In the data rows, zero lies at 4.5, halfway between 4 and 5.
Here are some points:
[5 3 6 4 6 6 6 4 6 6 7 4 3 4 2 4 5 4 4 4 4 3 4 6 4 6 4 3 6 3 4 4 4 5 6 4 3
 4 5 3 5 3 4 3 4 4 6 6 5 2 5 3 3 4 4 6 6 2 4 4 5 6 5 5]
[4 3 5 5 6 4 3 7 6 2 4 3 3 5 5 4 2 2 5 6 6 4 4 3 6 6 5 5 5 4 5 3 4 5 3 3 6
 4 4 4 5 5 3 3 4 6 6 6 3 6 4 4 5 6 4 6 6 6 3 4 3 5 5 5]
[5 3 3 5 5 7 2 6 7 2 1 2 3 6 4 2 3 3 4 6 4 2 4 2 5 6 7 7 6 3 3 3 7 7 3 6 6
 4 3 5 4 4 3 2 7 5 6 3 5 7 4 3 5 5 6 2 5 6 5 4 3 6 3 5]
[6 7 5 4 7 6 2 3 5 3 3 4 2 4 3 5 7 5 6 3 6 4 6 5 6 7 2 6 5 6 7 5 2 6 6 5 6
 6 4 3 2 6 6 5 7 2 5 7 7 2 4 6 5 5 3 6 3 3 4 4 3 6 5 6]
[5 5 5 1 1 1 6 3 4 4 6 7 6 1 6 6 5 5 4 2 3 5 6 6 3 7 5 2 2 6 5 3 3 6 6 5 6
 4 4 6 3 4 4 3 6 6 2 3 2 7 5 2 2 2 7 6 8 6 6 7 7 7 8 6]
[6 6 4 6 4 6 4 6 4 5 3 6 5 4 4 4 5 2 3 4 3 5 5 5 5 3 5 7 6 5 3 3 3 3 4 7 5
 5 4 5 5 7 3 5 5 4 5 4 6 6 5 2 6 5 7 5 4 2 5 3 4 6 3 5]
[6 5 4 3 5 4 3 6 1 5 6 5 6 4 3 6 5 5 6 4 3 6 6 6 2 3 4 4 6 6 4 5 3 4 4 4 3
 3 5 5 3 4 6 3 4 5 4 3 4 4 5 5 5 6 1 5 6 7 2 3 4 5 5 5]
[8 4 6 3 2 3 7 8 8 1 7 4 3 3 4 1 7 5 3 2 3 4 4 6 8 4 7 7 2 2 7 6 4 2 7 7 7
 3 7 4 7 6 6 4 8 1 8 7 3 4 3 4 7 4 8 1 1 2 3 8 4 1 3 4]
[4 2 4 6 6 4 5 7 4 3 4 4 4 5 4 5 7 3 4 7 4 5 4 2 3 5 6 3 5 4 7 5 4 4 4 5 5
 2 4 4 5 4 3 4 3 5 5 3 5 4 6 3 4 5 6 4 5 5 2 5 5 5 6 6]
[6 3 6 5 7 6 6 5 4 3 4 3 3 3 4 4 5 3 5 6 3 4 2 3 3 5 3 4 6 5 7 6 5 5 3 6 6
 4 4 5 5 5 2 6 4 5 5 4 5 2 5 5 3 5 7 3 6 4 3 5 5 6 7 6]
[5 6 3 4 4 3 3 5 2 5 6 6 6 6 6 5 6 6 3 5 2 5 5 6 3 1 2 4 5 7 6 4 5 3 6 6 2
 3 4 5 2 5 4 4 2 4 2 1 2 2 4 4 3 3 4 4 5 5 2 5 5 5 5 4]
[2 4 6 6 6 5 3 3 5 5 4 4 3 4 3 4 3 3 4 6 3 1 5 4 6 6 5 6 2 3 5 4 6 4 5 6 5
 4 4 2 4 6 6 5 5 6 8 5 3 7 7 2 6 6 5 6 5 4 5 3 3 2 6 4]
[6 2 3 3 5 6 7 1 7 4 3 1 2 8 6 1 3 7 2 4 4 3 6 2 6 7 2 7 4 2 7 7 5 6 6 7 6
 8 6 6 7 8 6 7 6 4 6 7 2 2 3 3 6 4 5 5 2 4 8 2 2 1 2 7]
[1 4 5 6 5 7 4 4 8 5 6 5 3 4 2 3 4 4 3 6 5 3 2 2 5 5 4 6 3 4 5 6 7 5 6 7 6
 5 6 2 3 7 4 7 3 4 7 5 4 6 6 2 4 6 6 6 3 5 3 4 3 2 4 4]
[4 3 7 3 1 6 6 4 5 7 8 2 5 2 7 5 2 7 2 5 6 6 2 7 6 2 7 3 5 5 2 2 2 1 4 4 2
 5 2 7 7 5 5 6 6 6 2 2 7 6 4 8 7 4 7 2 8 6 3 6 8 7 7 7]
[2 3 1 6 1 2 5 6 7 4 6 4 6 7 7 6 4 6 2 8 2 5 5 7 6 3 5 4 2 6 5 7 8 6 4 5 6
 7 6 5 4 1 7 6 2 4 8 4 3 5 2 6 5 2 4 5 7 2 3 4 8 8 4 3]
[5 3 5 3 2 6 3 4 3 5 4 7 4 6 4 6 2 5 5 4 7 7 4 6 5 2 7 3 5 4 2 3 3 1 3 5 3
 6 3 5 6 5 3 6 5 8 2 3 6 6 3 4 7 6 3 3 5 8 5 3 6 7 6 5]
[3 6 5 4 6 7 3 4 2 6 7 4 6 6 6 5 4 3 6 5 4 5 3 3 5 2 3 5 3 5 5 6 5 4 4 6 5
 4 6 3 2 6 5 5 5 5 6 3 3 7 6 2 5 6 4 6 5 6 3 4 5 3 4 2]
[2 6 4 6 4 7 4 6 2 8 3 5 4 6 7 6 3 3 3 4 8 4 2 8 4 2 2 1 3 6 3 7 4 4 7 5 2
 4 7 5 7 4 6 4 1 7 2 5 7 5 6 6 6 1 2 1 2 6 7 2 7 3 2 6]
[6 5 3 4 3 2 5 4 3 3 5 4 7 4 6 5 7 5 4 6 1 5 4 6 2 4 2 2 6 6 6 4 5 4 7 6 5
 3 4 4 4 4 4 5 1 6 3 1 1 2 2 4 2 3 7 4 7 6 2 7 7 5 5 5]
[4 3 4 4 3 4 3 5 4 3 3 4 3 6 4 5 5 3 3 6 6 3 7 4 4 6 6 6 3 4 6 3 5 4 4 3 5
 4 5 4 4 5 4 4 5 5 3 5 4 6 5 2 5 5 5 5 6 5 5 4 3 5 6 6]
[5 5 5 5 3 5 3 6 2 4 4 5 6 4 5 5 3 2 6 6 4 6 6 4 3 4 6 4 6 5 4 3 4 5 4 3 5
 5 6 5 3 5 3 3 5 5 4 3 4 5 3 3 5 6 3 6 6 6 3 3 5 6 4 5]
[6 1 7 2 7 3 7 5 3 2 7 6 3 1 3 6 4 4 5 2 3 2 3 7 5 6 2 5 2 3 7 6 1 5 3 5 4
 5 3 6 5 3 3 3 3 2 6 6 2 2 6 4 2 5 3 6 6 2 3 5 3 6 7 5]
[5 3 4 3 5 5 7 4 5 4 5 2 6 3 3 4 3 2 7 6 6 3 7 4 4 3 4 6 7 4 3 4 3 4 4 3 3
 4 6 6 6 3 5 3 4 4 5 4 6 4 4 3 6 7 3 6 4 4 5 5 3 5 5 2]
[7 3 6 6 2 1 7 2 5 6 3 3 4 1 5 4 3 8 4 8 3 4 4 4 7 5 2 3 3 7 5 3 7 5 4 8 6
 3 6 8 6 2 7 3 5 2 3 2 2 2 3 7 2 1 7 6 8 4 2 8 8 3 6 3]
[7 4 5 4 4 4 6 2 3 7 3 4 5 7 7 2 6 6 5 5 5 7 3 1 5 1 3 4 2 7 3 3 7 7 4 5 6
 5 4 5 2 7 4 4 6 4 7 5 2 7 4 7 4 4 2 7 6 7 5 7 3 6 5 2]
[4 2 7 5 6 7 7 6 4 6 7 5 3 4 7 4 3 6 4 4 5 6 4 7 5 2 5 7 5 4 4 4 5 4 5 3 3
 4 4 6 4 6 4 6 3 6 5 5 7 5 5 7 4 5 6 5 3 3 2 2 5 6 7 4]
[3 2 6 4 6 6 7 5 6 6 7 2 2 3 7 4 2 6 3 4 7 3 2 7 5 5 4 5 6 2 3 5 2 2 3 3 3
 6 5 5 7 5 4 6 4 6 6 5 8 2 4 6 6 6 7 3 6 3 3 1 5 4 7 5]
[6 7 1 7 3 4 6 2 5 4 2 2 5 6 2 6 7 7 8 2 3 6 8 4 1 2 4 2 6 8 1 5 7 2 6 6 7
 8 2 2 4 7 8 6 4 8 2 1 3 4 4 8 5 2 1 5 2 8 8 2 5 1 4 5]
[7 7 2 3 2 4 4 4 2 3 1 5 8 6 2 3 5 4 5 5 5 7 7 4 2 3 5 6 4 6 6 3 3 3 4 5 6
 4 4 7 5 6 4 3 7 2 2 2 5 7 3 3 7 5 2 3 5 7 7 5 4 4 3 5]
[3 3 7 3 5 5 4 4 3 5 6 7 4 5 5 3 6 4 2 2 4 2 5 5 4 7 3 4 3 3 7 6 4 7 5 5 3
 5 6 6 6 6 3 6 5 2 5 7 3 2 2 2 4 5 4 6 4 4 6 3 3 4 5 7]
[5 7 2 6 3 5 2 6 4 3 2 6 5 4 3 2 3 2 2 5 3 6 3 4 6 3 7 8 4 4 3 4 7 2 2 7 4
 3 6 6 3 6 2 6 7 3 5 5 6 7 3 3 7 5 6 3 5 5 7 3 3 6 5 5]
[2 2 5 7 7 7 7 7 2 8 6 2 1 4 7 5 4 4 2 7 7 5 1 4 7 5 2 2 1 4 7 7 5 4 8 5 2
 3 5 4 7 4 3 4 1 7 4 5 8 4 8 6 3 2 6 2 4 4 8 2 7 4 7 8]
[7 3 2 2 6 2 3 6 6 5 4 2 3 2 6 6 8 7 7 4 8 4 2 7 7 6 3 2 5 6 4 4 6 1 7 5 6
 6 6 4 2 7 8 2 4 7 3 5 5 2 6 8 1 2 2 1 2 3 7 3 6 1 8 5]
[8 7 3 4 1 1 2 2 4 2 6 3 7 1 5 6 8 8 3 7 6 5 7 3 2 3 3 1 5 8 3 1 8 4 6 8 7
 6 6 5 3 4 6 6 3 5 1 1 1 8 6 5 2 2 7 3 7 5 4 8 7 2 6 5]
[7 5 6 3 2 4 5 8 5 2 5 4 5 6 4 1 7 4 3 5 4 6 6 6 8 3 7 7 3 2 5 5 3 4 6 4 7
 3 6 5 4 6 6 3 7 2 6 7 5 6 3 3 6 4 7 3 1 4 3 8 5 3 2 3]
[2 7 4 7 6 7 2 3 3 7 6 5 6 7 3 4 2 2 7 7 4 4 3 1 6 2 6 5 1 4 6 7 7 5 4 7 7
 5 4 3 2 6 5 7 3 6 6 3 5 7 7 3 3 6 4 5 5 7 5 4 5 2 6 2]
[7 5 3 3 2 5 4 7 5 2 4 6 7 5 1 1 6 4 3 4 3 7 6 3 5 2 8 5 3 3 5 4 2 5 6 2 7
 3 4 5 5 6 4 5 6 4 4 5 5 8 2 3 8 5 7 1 3 7 5 8 7 3 2 5]
[5 3 5 4 6 3 3 4 5 3 6 5 4 5 4 4 3 3 4 6 4 3 6 3 3 5 4 4 3 3 5 4 4 6 4 3 5
 4 5 6 3 6 5 4 5 4 6 5 6 5 5 5 5 4 5 5 5 4 3 4 3 5 3 3]
[3 6 4 4 6 6 5 2 3 5 4 6 4 6 4 4 5 6 4 4 2 3 6 6 5 6 2 3 4 6 5 8 5 6 4 6 3
 5 5 4 5 5 7 3 6 4 5 4 2 5 6 6 3 4 3 6 6 5 6 5 5 2 4 5]
[6 4 6 8 7 4 7 4 3 6 8 1 3 5 7 2 7 2 5 8 2 5 1 2 4 7 7 1 7 4 7 3 3 8 1 3 3
 1 1 2 7 1 2 5 2 1 3 6 7 5 8 7 2 6 7 1 3 2 1 7 5 8 7 3]
16 more points follow, each with its number after it:
[6 4 5 4 1 4 3 3 4 5 5 4 5 3 6 6 1 6 4 6 6 7 3 6 5 4 7 2 5 5 2 2 2 1 5 3 4
 5 2 7 6 6 3 5 4 7 2 2 7 6 3 5 6 4 7 3 6 6 4 5 8 6 8 7] 0
[3 1 6 5 5 5 5 6 6 3 7 5 3 4 6 3 3 3 2 4 4 3 4 4 6 6 8 6 4 3 5 3 6 5 3 2 6
 4 5 6 4 4 3 3 4 6 8 7 3 5 6 3 3 5 6 3 6 3 6 5 3 6 6 6] 1
[6 5 5 7 6 5 6 4 7 5 6 5 5 7 6 5 3 7 4 8 3 4 6 3 6 4 4 4 4 4 5 5 4 5 4 4 5
 5 2 2 6 6 5 7 4 5 5 2 2 3 6 3 6 6 4 6 4 4 4 6 2 3 3 6] 2
[6 4 3 6 2 5 3 7 5 2 3 5 6 6 6 2 4 2 2 3 4 4 5 4 6 4 4 7 3 3 2 3 6 3 2 6 6
 4 6 4 3 6 1 5 7 4 5 6 5 7 4 5 8 6 6 4 6 3 5 3 2 6 3 5] 3
[1 3 5 3 2 8 4 5 1 3 2 8 4 7 7 2 2 7 4 5 7 6 2 4 1 5 6 4 7 2 2 7 5 2 6 6 3
 1 6 1 6 7 5 4 4 2 5 5 4 4 2 7 6 5 3 2 2 6 5 3 5 3 3 2] 4
[3 3 5 5 4 8 3 6 3 2 6 6 4 5 6 3 2 6 3 4 4 5 4 4 4 4 5 6 6 4 6 4 5 2 4 5 5
 3 5 3 5 7 4 5 5 2 5 7 3 3 2 6 5 5 5 5 4 4 2 4 2 4 4 3] 5
[3 7 4 4 4 4 5 4 5 6 2 1 1 5 5 6 4 4 2 2 1 8 2 4 6 4 7 6 3 3 1 6 5 3 3 3 5
 8 6 4 3 5 3 5 3 3 5 7 7 6 4 4 6 2 7 3 3 2 5 5 5 4 4 4] 6
[6 4 5 4 4 5 4 6 4 4 4 5 7 5 5 6 3 4 5 5 5 5 6 4 3 5 6 6 5 6 4 3 4 6 4 3 4
 3 4 5 3 4 3 4 6 5 3 5 3 6 2 3 6 4 4 5 5 6 4 5 5 7 4 7] 7
[7 5 5 7 6 5 7 1 7 6 2 1 6 6 5 6 2 7 3 7 3 4 7 4 2 2 4 5 2 5 3 7 4 5 2 2 6
 7 3 7 8 6 7 7 2 7 5 2 3 2 4 6 4 4 2 7 4 7 7 2 2 2 4 6] 8
[3 6 4 4 5 3 4 3 3 5 4 8 6 4 2 6 5 5 7 3 4 5 7 5 1 4 4 3 6 6 7 3 5 6 6 5 3
 3 3 5 3 7 3 5 4 6 3 1 3 3 5 5 3 5 4 4 3 7 6 5 7 6 6 5] 9
[3 4 6 1 4 2 5 4 1 4 5 6 5 4 6 7 3 4 7 3 4 3 6 7 2 4 4 5 6 6 7 7 3 6 4 3 3
 5 5 5 3 4 6 4 7 6 4 5 3 3 5 3 4 4 4 5 5 4 3 4 4 6 7 5] 10
[5 3 4 6 4 5 2 6 6 4 3 3 3 5 6 4 7 4 6 3 5 7 6 3 3 5 4 3 6 4 2 2 5 5 7 4 8
 5 6 1 1 6 7 2 3 3 6 5 6 2 2 7 6 3 6 3 2 4 4 3 2 5 5 5] 11
[6 4 5 3 5 4 3 2 7 3 3 4 3 5 1 4 6 3 6 6 5 4 7 4 2 6 4 5 6 4 4 5 3 5 4 6 5
 5 4 5 5 6 4 6 4 6 5 4 5 4 5 3 4 5 5 7 5 4 4 5 5 4 4 5] 12
[3 7 1 5 5 7 5 2 3 5 2 4 8 8 5 4 4 5 6 7 5 5 1 4 7 7 8 3 6 3 2 2 3 7 3 3 3
 1 1 2 7 1 2 6 7 1 2 1 6 7 8 4 8 8 3 2 1 5 5 8 5 7 2 2] 13
[4 6 5 5 2 5 2 4 4 4 4 6 6 6 6 5 4 3 6 5 4 7 6 5 2 3 7 1 6 4 1 2 3 6 5 2 3
 2 2 6 3 4 2 4 6 6 2 3 7 7 3 4 5 7 3 3 5 8 5 4 5 7 4 2] 14
[7 5 4 6 2 7 4 2 6 3 2 1 3 7 4 1 2 7 2 6 2 7 7 3 7 1 7 7 2 6 3 8 3 3 4 3 7
 8 6 4 6 7 7 8 5 5 6 4 2 6 2 5 6 3 7 6 2 5 7 7 3 1 2 3] 15
Which three of these numbered points are nearest to each point below, looking only along the 2 directions in which the first points spread most? Their numbers follow each, nearest first.
[6 4 5 3 4 5 7 2 3 7 3 4 5 4 2 6 3 8 7 4 5 5 6 6 3 2 4 4 6 6 6 5 1 2 3 5 1
 7 5 6 4 5 7 5 5 7 3 3 6 2 3 7 5 2 3 4 5 6 4 3 7 5 7 3] > 0 9 10
[3 7 1 6 4 3 6 2 4 6 2 4 6 6 3 7 8 5 7 4 8 6 4 7 2 3 3 3 7 5 2 4 4 2 5 5 5
 4 3 7 5 5 8 1 3 6 2 1 5 4 5 4 4 5 2 2 2 7 8 2 5 1 5 5] > 9 14 0
[4 2 7 5 7 4 6 6 7 3 7 4 2 4 6 4 4 4 2 4 6 2 3 4 7 7 3 7 5 3 6 5 5 6 4 3 7
 5 4 5 5 6 5 4 3 5 8 6 5 3 6 4 3 4 6 5 4 2 2 5 2 4 5 7] > 1 5 6
[5 4 5 4 5 6 3 5 5 3 4 5 5 6 4 4 4 4 4 4 5 5 5 2 4 4 5 4 6 6 4 3 3 5 6 5 5
 3 4 4 4 4 2 5 4 6 5 6 5 6 4 1 6 5 6 5 5 5 3 5 5 6 4 6] > 13 12 4
[5 4 5 7 4 7 2 6 3 2 2 7 4 5 5 3 2 3 4 6 6 5 6 3 6 6 5 6 5 5 3 4 4 5 4 4 4
 4 2 5 3 5 2 5 5 6 3 5 5 6 5 4 6 4 5 5 6 5 6 3 3 6 2 6] > 13 12 4
[6 4 5 2 3 6 6 4 4 5 3 5 6 3 3 5 4 4 6 4 7 3 7 4 2 3 5 5 6 5 2 3 2 7 4 3 4
 3 5 7 6 2 5 5 6 5 4 5 5 4 5 2 7 6 3 6 3 4 3 6 3 5 2 2] > 12 13 11
[6 5 5 5 5 5 3 3 5 4 3 7 6 6 5 3 2 4 5 7 4 5 7 5 2 4 6 4 3 6 3 4 6 7 3 3 5
 6 5 4 5 6 3 5 5 4 4 4 5 7 5 4 3 4 4 6 6 8 6 3 3 6 5 5] > 7 11 12
[6 5 5 6 7 4 3 3 6 5 6 4 4 4 5 3 4 6 3 3 7 3 7 5 4 5 4 6 5 6 4 4 5 4 3 4 5
 5 6 5 5 2 4 7 4 7 6 3 5 4 6 3 3 5 7 5 7 4 5 7 3 6 3 4] > 2 4 11
[2 7 1 2 5 5 2 4 4 8 1 4 6 7 5 7 2 2 1 2 1 8 1 6 3 1 7 6 7 6 3 6 5 6 2 3 2
 7 4 2 4 4 5 1 4 2 4 2 6 6 6 3 5 4 5 1 2 5 4 7 4 4 1 2] > 7 11 12
[4 7 5 5 2 3 4 6 5 6 4 7 6 6 2 6 5 2 6 3 4 5 7 4 2 5 4 5 5 5 3 4 5 3 4 4 4
 4 4 4 3 6 2 5 3 7 3 3 5 6 3 2 4 3 4 4 6 6 3 4 8 5 3 5] > 14 7 8
[6 6 4 3 4 3 4 5 3 3 5 7 6 6 5 6 6 5 5 4 4 4 6 6 2 3 4 5 7 5 5 5 5 7 6 4 3
 5 5 4 3 5 5 2 5 5 3 3 3 4 3 4 7 4 3 7 5 7 3 4 5 4 3 4] > 14 7 9
[5 2 5 5 6 4 5 6 7 4 4 2 3 5 7 3 2 3 2 5 6 3 2 3 6 6 4 6 6 3 4 6 4 7 4 6 6
 3 6 3 4 6 3 4 3 6 6 7 5 3 4 3 5 4 6 5 3 2 2 4 3 6 4 4] > 1 5 6
[4 4 6 5 4 8 4 6 3 1 4 6 4 5 6 3 2 4 2 4 4 6 5 3 4 4 6 6 5 2 6 7 5 3 6 5 4
 3 5 1 4 6 3 5 5 2 6 5 4 3 3 6 5 4 6 5 4 3 3 3 3 4 3 4] > 5 6 1
[5 1 4 1 2 3 7 1 7 6 6 4 5 1 6 2 8 5 6 2 7 3 3 1 2 6 7 5 6 2 1 1 4 7 6 1 4
 2 2 4 7 1 3 4 8 2 5 7 7 5 2 7 8 6 2 3 4 4 7 8 5 3 4 1] > 4 2 6
[8 2 3 6 7 4 5 1 8 2 4 1 2 5 5 1 7 8 1 6 6 2 7 3 5 3 2 6 6 7 5 7 5 3 5 4 7
 8 3 4 3 7 8 7 6 8 6 3 3 1 5 6 1 2 4 3 1 5 7 3 1 1 7 7] > 11 2 8
[4 6 1 3 3 3 5 7 7 6 8 2 6 3 7 3 5 4 3 6 4 2 2 7 6 7 7 2 6 5 2 5 5 7 3 4 3
 3 2 2 3 1 4 8 2 2 5 6 5 3 2 7 3 4 4 1 3 2 1 6 8 8 3 3] > 10 0 8
[6 5 5 2 3 3 5 2 2 7 6 6 8 5 3 4 4 5 7 6 4 7 5 4 3 1 6 2 6 6 2 2 4 5 6 5 2
 4 5 6 6 5 3 2 4 5 1 4 4 4 4 3 4 6 1 7 7 7 5 5 6 6 4 4] > 9 14 0
[4 3 5 4 4 2 7 7 3 4 4 7 5 2 1 4 7 5 6 2 3 3 5 6 4 3 2 7 5 5 4 5 7 3 4 8 4
 2 6 6 3 7 3 6 3 6 5 2 4 6 4 6 2 4 7 3 5 4 7 3 8 5 5 5] > 8 10 14
[1 7 4 3 4 5 3 3 1 8 5 8 6 6 5 8 5 4 5 3 3 5 6 5 3 4 3 4 3 6 7 7 5 5 6 8 3
 4 5 4 2 6 3 6 4 5 3 3 2 6 2 2 3 4 2 7 2 7 4 3 6 2 3 2] > 14 9 8
[6 2 2 5 4 2 7 6 4 2 7 8 4 1 1 1 7 3 2 1 2 6 2 5 7 3 5 7 3 2 6 2 7 2 6 8 3
 3 6 5 4 6 1 7 6 4 5 8 3 4 5 4 6 5 6 2 5 1 6 5 5 7 6 7] > 5 6 4
[3 5 5 6 4 6 7 5 8 2 4 4 6 6 3 6 5 2 4 6 4 5 5 5 2 7 5 5 6 2 3 3 4 5 3 3 6
 3 3 4 6 2 4 3 4 4 3 3 5 6 4 3 6 6 5 6 5 5 5 3 4 5 3 5] > 4 13 6
[2 7 5 3 2 3 4 5 1 8 5 3 6 4 6 6 2 6 2 2 8 3 3 6 5 7 1 1 2 6 5 8 5 2 1 2 2
 5 8 8 8 1 7 5 1 8 2 5 6 7 8 7 3 1 2 2 8 2 8 4 5 2 2 7] > 0 10 8
[7 7 3 3 5 3 3 6 4 3 4 4 4 3 3 2 7 6 4 2 7 2 3 7 6 4 5 7 7 7 3 3 4 4 6 6 6
 5 4 5 2 6 4 5 6 3 5 5 7 3 6 6 3 6 3 2 2 4 3 7 3 2 7 3] > 11 12 13
[4 1 5 2 1 5 3 4 3 8 5 3 3 1 6 6 7 7 7 1 6 7 1 5 5 5 8 3 7 2 2 1 5 1 8 4 5
 6 5 3 6 6 8 3 7 5 6 5 6 4 1 8 6 5 2 4 6 1 4 6 5 2 8 1] > 10 8 0
[5 6 3 6 5 4 2 5 4 7 2 7 5 7 3 4 2 4 5 4 4 3 4 4 3 3 5 6 6 5 3 4 7 5 3 5 4
 3 3 3 3 4 3 4 8 2 6 3 5 3 6 2 5 3 6 3 3 6 3 6 2 6 2 6] > 12 13 11
[8 2 1 7 4 5 5 6 8 4 7 3 3 7 5 5 1 7 1 7 3 3 5 6 6 3 4 5 3 3 3 4 7 5 2 3 5
 7 7 2 4 3 4 8 3 7 6 5 3 3 3 5 4 2 5 4 5 3 3 5 3 6 3 7] > 2 4 6
[5 4 6 3 6 5 4 5 5 3 5 3 5 4 5 4 3 2 5 5 6 4 5 3 6 5 5 5 6 6 5 4 3 5 3 3 5
 4 4 4 4 4 4 3 4 5 5 5 5 4 4 3 5 6 5 7 6 5 4 5 2 6 3 5] > 6 5 4
[6 6 2 6 2 7 3 2 2 7 7 1 6 5 6 8 6 4 5 8 2 3 3 3 4 2 3 1 2 5 8 4 7 2 7 8 5
 3 6 3 3 6 6 6 1 6 5 1 1 6 6 2 2 5 5 6 3 7 2 7 7 1 4 1] > 9 0 14
[5 7 3 4 7 7 4 8 5 3 2 5 6 3 5 1 2 4 3 6 4 7 4 5 8 5 5 7 4 6 5 5 7 3 5 6 7
 3 6 4 5 4 2 6 7 2 7 6 5 7 2 6 7 3 6 3 3 4 5 7 2 4 2 6] > 3 15 5
[2 4 5 3 6 6 3 8 5 4 6 3 4 3 2 3 3 4 5 4 4 5 6 3 6 6 7 3 3 3 3 3 5 5 6 4 4
 4 4 4 3 4 6 3 5 3 6 4 4 5 4 3 4 4 4 5 6 5 4 3 4 4 5 3] > 6 4 2
[2 6 7 2 1 2 4 4 2 5 2 7 7 4 3 7 5 5 8 2 5 4 5 6 1 8 3 2 6 8 8 7 1 5 2 1 2
 4 7 7 6 2 5 1 6 6 2 6 5 5 6 4 2 3 3 4 7 4 7 4 6 4 5 3] > 0 10 9
[6 3 5 3 5 4 5 6 6 3 4 4 6 5 5 5 5 4 5 4 4 4 6 4 4 5 4 5 5 3 6 4 3 6 5 4 5
 3 4 5 5 5 4 4 5 6 4 5 4 4 4 3 4 6 6 4 7 4 4 3 3 4 4 6] > 4 2 6
[4 7 2 7 6 6 4 3 4 5 6 6 3 6 5 3 4 4 1 4 5 4 5 4 7 6 7 2 4 6 2 4 6 6 3 3 4
 3 4 2 4 2 3 6 5 3 5 7 6 6 5 8 4 4 2 4 5 4 3 7 6 4 3 3] > 2 4 6
[5 5 1 3 2 3 5 6 5 4 5 6 7 5 4 6 3 5 6 7 4 6 5 7 4 4 4 4 5 5 3 4 7 5 4 7 4
 4 6 6 3 2 6 6 4 6 5 2 2 6 2 4 5 3 4 4 7 5 2 3 7 7 4 5] > 9 14 8
[3 8 2 3 3 6 3 6 3 2 1 2 7 7 5 3 1 3 1 6 2 7 3 3 6 2 6 8 4 6 4 6 5 4 4 5 7
 5 6 2 4 4 4 4 4 2 6 7 4 7 2 1 8 5 6 2 5 2 4 7 3 2 2 2] > 15 3 12
[4 2 7 4 6 5 3 6 7 3 5 2 2 4 3 4 4 3 5 6 5 2 5 2 5 6 3 7 6 3 5 4 4 6 4 6 5
 5 4 6 5 4 5 3 5 6 6 7 6 4 6 3 4 5 7 6 5 2 4 3 2 5 6 7] > 1 5 6
[7 7 6 6 4 5 7 2 3 3 1 7 7 5 3 5 1 8 7 4 4 7 7 3 3 2 4 3 3 8 1 5 6 5 2 8 5
 5 7 8 4 2 5 6 6 5 3 3 4 2 2 7 6 1 2 7 8 8 6 4 8 7 3 2] > 9 14 8
[6 4 4 2 4 4 6 3 3 3 4 3 7 5 3 4 5 4 7 6 6 3 7 4 2 2 4 5 7 4 3 2 3 5 4 3 2
 4 6 7 7 2 6 3 5 5 4 3 4 6 4 3 6 6 4 7 4 5 4 5 3 4 5 4] > 7 11 14
[2 6 5 7 5 5 4 4 6 8 3 3 8 5 6 7 3 2 6 7 3 6 3 2 2 3 4 5 2 2 5 6 6 4 2 4 5
 5 3 6 6 3 6 5 3 3 5 2 4 6 6 4 4 6 4 7 3 8 6 3 5 1 5 2] > 11 8 2
[4 7 1 4 7 7 8 1 8 6 1 2 3 4 2 5 3 8 7 8 8 7 2 3 8 6 5 2 2 2 2 3 3 4 1 7 2
 2 5 6 7 1 6 8 4 4 5 3 7 1 7 7 7 2 2 5 3 3 7 3 8 6 7 2] > 10 8 0
[6 3 5 5 5 7 7 2 4 7 7 6 6 5 2 2 4 6 3 6 2 7 2 1 5 6 7 2 5 3 2 1 6 7 7 5 3
 5 6 4 5 2 2 2 4 6 3 6 4 3 5 6 3 6 2 5 7 6 7 5 7 4 5 3] > 10 8 2
[4 3 4 2 6 3 6 4 6 5 3 3 3 5 4 6 6 4 6 3 3 3 6 6 3 6 3 5 6 3 8 6 2 6 6 4 3
 5 6 5 6 6 6 5 5 5 5 4 4 2 5 2 5 5 6 5 4 3 3 4 3 3 5 5] > 6 2 5
[6 1 6 1 5 6 7 3 1 7 6 5 6 1 6 8 5 5 6 2 4 7 1 7 3 3 6 2 3 4 7 3 2 1 1 5 2
 7 2 8 6 2 1 3 4 7 1 1 6 2 5 6 3 5 4 1 7 6 4 5 7 8 8 6] > 0 10 9
[6 2 7 3 7 4 5 7 4 3 7 6 3 1 3 6 5 2 5 2 4 2 2 7 6 6 3 7 2 2 8 4 3 3 3 4 4
 5 2 4 4 3 2 4 4 4 5 5 4 2 5 4 3 4 4 6 4 2 3 5 2 6 5 7] > 1 5 6
[4 5 5 7 5 5 4 7 5 4 5 3 6 5 6 5 5 4 4 3 4 4 4 5 4 4 4 5 5 4 5 5 5 6 4 4 5
 3 5 6 4 6 4 4 3 5 4 4 5 5 5 4 4 3 5 4 5 4 3 4 3 5 5 5] > 2 4 10
[3 7 4 5 3 4 3 4 4 5 1 5 8 5 5 7 5 3 6 6 3 7 6 3 1 4 5 4 4 3 3 4 3 4 4 4 5
 5 2 8 5 3 6 3 5 5 2 1 3 7 3 3 5 7 3 7 4 7 7 3 5 6 4 3] > 14 7 9
[5 3 4 6 4 2 6 5 7 3 7 3 3 3 6 6 7 3 6 6 5 3 2 1 6 6 4 6 7 2 3 3 7 3 4 5 7
 3 2 2 7 6 5 1 6 4 4 6 4 5 5 5 6 5 5 6 5 2 4 6 2 4 5 2] > 6 5 2
[2 7 4 6 6 7 3 3 3 7 5 6 7 8 2 5 3 3 7 6 2 3 4 3 3 2 7 3 3 6 4 5 7 5 6 7 6
 4 5 2 1 7 5 6 3 5 7 3 3 8 7 1 3 6 3 7 4 7 6 4 5 1 7 1] > 7 14 11
[5 3 5 6 5 5 5 4 7 3 5 6 5 4 3 3 3 4 3 4 6 2 7 5 3 4 4 7 7 4 5 4 5 6 6 3 4
 4 5 3 5 2 4 3 6 5 6 5 6 5 5 2 6 4 6 6 4 2 3 6 4 6 3 5] > 5 6 4
[6 4 7 4 6 6 3 5 6 4 5 4 3 4 4 3 3 2 4 6 3 4 6 3 5 6 5 4 5 4 5 4 3 5 4 3 4
 3 4 4 3 5 3 4 6 6 6 6 5 6 6 2 5 5 5 5 5 3 4 4 3 5 4 5] > 5 6 1
[4 5 5 4 3 2 3 4 4 1 3 6 6 5 3 4 5 3 6 6 4 5 6 4 2 5 5 3 6 6 4 4 4 5 5 5 3
 3 4 5 3 5 5 2 6 6 2 3 4 6 5 3 5 5 4 6 6 6 5 4 4 5 4 4] > 14 7 8
